In the data rows, 128 means zero.
Some points, one per row:
[208 119  94 147 205 119 180 120]
[ 66 141 176 116  68 140  93 140]
[ 71 136 144 116  73 131  94 129]
[ 65 142 175 116  68 140  93 140]
[ 66 140 175 117  67 140  93 140]
[207 119  95 147 204 119 179 119]
[109 118 109 117  81 120 105 141]
[ 66 142 176 115  68 140  93 139]
[208 118  96 147 204 121 181 119]
[208 119  97 147 204 120 179 120]
[136 125 120 127 164 128 128 118]
[209 118  94 147 204 120 180 119]
[ 66 142 174 116  70 140  93 138]
[148 118  95 133 157 120 138 120]
[208 118  96 147 204 119 181 120]
[ 72 136 142 115  73 133  95 128]
[ 66 142 175 116  69 141  93 140]
[207 118  95 147 205 119 180 118]
[ 66 141 175 115  68 140  94 141]
[208 118  95 146 205 120 180 119]
[149 119  95 133 157 120 137 119]
[ 65 142 174 116  68 141  93 140]
[109 118 109 115  81 120 104 141]
[109 119 109 115  80 120 105 141]
[108 119 108 117  80 120 104 139]
Then 10 other points, each followed by its number:
[ 65 141 175 116  68 139  94 140] 0
[ 66 142 175 116  67 140  93 139] 1
[138 126 119 127 165 129 129 119] 2
[209 118  95 148 204 120 181 118] 3
[139 126 119 127 165 128 128 119] 4
[207 118  95 147 204 120 180 119] 5
[ 65 143 175 116  67 141  93 141] 6
[148 119  96 135 156 120 136 117] 7
[ 65 141 174 115  68 140  92 140] 8
[ 65 143 173 116  69 141  92 139] 9
Which of these numbered points is nearest to each point below, ignoring the direction in which the first points spread most? Its number follows each.
[ 65 141 174 115  67 140  94 139] > 0
[208 119  96 148 204 119 180 118] > 3
[139 124 119 127 165 129 129 119] > 2
[ 64 143 175 116  68 141  92 140] > 9
[208 118  96 147 204 118 181 118] > 3
[138 125 119 127 166 127 129 119] > 4
Now 10 new points, numbered from 0 again:
[138 124 119 127 164 128 128 119] 0
[209 119  95 146 204 120 180 118] 1
[ 66 143 176 117  69 140  91 141] 2
[108 118 110 117  80 120 105 140] 3
[ 71 136 144 117  72 130  95 130] 4
[209 118  95 146 203 120 180 118] 5
[147 118  95 134 157 120 137 117] 6
[ 65 142 174 116  68 141  93 139] 7
[208 118  95 149 203 120 178 119] 8
[207 118  95 147 205 120 181 119] 9
The same question for these:
[ 66 141 176 116  68 140  91 139] > 2
[ 66 141 175 115  69 141  92 140] > 7
[209 118  95 148 204 118 180 119] > 8
[208 118  94 147 203 120 181 119] > 5
[208 118  95 148 204 120 181 119] > 9
[110 118 110 117  82 120 105 139] > 3
